A single turn carries every row of the set below to another of its rows. Some are shown first; where does it send the rows asked next?
J26: -111; 121; -60; -140; -140; -185; -222; 62; 81; -113; -175; -6; -132; -67; -42; -87
J920: 189; 34; 184; -190; -37; -192; -238; 58; 31; -96; -36; 125; -40; -71; 228; 53
J253: 150; 58; 295; 78; -122; 58; -168; 52; 46; -64; -67; 149; -114; 7; 153; 51
J525: -16; 24; 36; -170; -11; 10; -337; -14; 67; 98; -201; 42; -162; -141; 261; 77
J467: 41; -151; 23; -140; -97; -50; -137; -22; -9; -231; 154; 64; -195; -51; 261; 96
J410: -158; 27; 32; -18; -408; -123; -165; 2; 19; -11; -124; 72; -27; -65; 181; 81
J77: -73; -83; -3; -22; 159; 63; -206; -133; 32; -201; -14; 137; -32; -82; 184; 87
J601: -108; 61; -50; 37; -400; -107; -114; 22; 55; -107; -39; 144; -47; 27; 117; 9
J88: -115; 8; -34; 2; -406; -98; -125; 52; 55; -61; -133; 75; 34; -60; 151; 49
J131: -126; -126; 107; -107; -115; 82; -206; -226; -53; -25; -36; 93; -188; -211; 238; -63
J64: -104; 37; 52; -12; -428; -167; -170; 7; -2; -79; -43; 114; -34; -46; 151; 67
J5: 103; 5; 223; 82; -144; 132; -103; -74; 8; 33; -59; 207; -149; 5; 158; -73
J369: -165; 48; -73; 33; -381; -65; -110; 23; 72; -33; -122; 103; -33; 7; 135; 23
J811: -87; 19; -108; -210; -152; -234; -156; 96; 38; -111; -56; -18; -175; 18; 25; -40
J268: -43; -77; -11; -50; 178; -16; -139; -172; 20; -73; -35; 107; -34; -73; 211; 118
J107: 114; -65; 1; -38; -188; 233; -92; -21; -20; 66; -11; 27; -193; -59; 131; 57
J389: -93; 157; 133; 5; 8; 65; -68; -126; 106; -29; -246; 44; -58; -118; 47; -56
J6: -100; 57; -83; -176; -57; 227; -190; -37; 53; 5; -93; 120; -171; -9; 83; -144
J404: -74; -69; -133; -192; -181; -247; -180; -28; -6; -36; -39; 58; -201; -48; 101; -122
J786: -167; 33; 74; -116; -131; -167; -249; 122; 87; -173; -211; 48; -52; -50; 46; -147
J303: -132; 0; 48; -64; 122; 131; -218; -152; -11; -222; 6; 121; -51; -75; 89; 53
J35: 11; -29; 54; -118; 157; -70; -63; -164; -29; -73; -7; 60; 0; -64; 144; 145
J183: -89; 48; 112; -126; 101; 81; -136; -154; -52; -218; 43; 81; -17; -71; 19; 71
J193: 164; -19; 82; -43; -162; 159; -155; 104; 16; -32; -25; -29; -150; -63; 134; 184
J689: -56; -110; 247; -98; -71; 57; -63; 6; 25; -233; -104; 76; 73; -120; 193; -80
J428: 64; 123; 51; -29; 32; -74; 0; 81; 149; -219; -52; 7; -64; 41; 69; 104
J941: 134; 107; 195; 47; -126; 103; -226; 26; 43; 20; -105; 30; -199; -84; 120; 157
J501: -162; 85; 15; 17; -406; -136; -159; -23; 19; -58; -32; 144; -102; 17; 133; 42
J523: 137; -113; 110; -7; -174; 189; -27; 6; -17; -19; 24; 147; -115; 25; 169; -53
J482: -131; -158; 0; -171; -167; -232; -217; 23; -2; -93; -79; 109; -123; -29; 194; -171
J618: 112; 64; 62; -196; -82; 29; -87; 35; 15; -193; 75; 198; -47; 56; 45; -170
J541: -4; 174; 177; -179; -37; -75; -186; -131; -7; 83; -36; 193; -219; 34; 117; -85
J307: 102; -79; -72; -181; -58; 112; -242; 147; 95; -176; -88; 53; 12; -116; 188; -12
J817: -4; 112; -92; -38; -13; -54; -138; -150; 72; -26; 9; 30; -332; -53; 118; 122
J190: -158; -54; 45; -98; -161; -183; -285; -7; 42; -104; -197; 119; -77; -122; 129; -216
J836: -56; 53; 113; -154; 121; -4; -75; -189; -59; -90; 18; 41; -18; -58; 45; 109

J253 goes to J5
J88 goes to J410
And these:
J811 goes to J26
J920 goes to J541
J131 goes to J467
J303 goes to J77

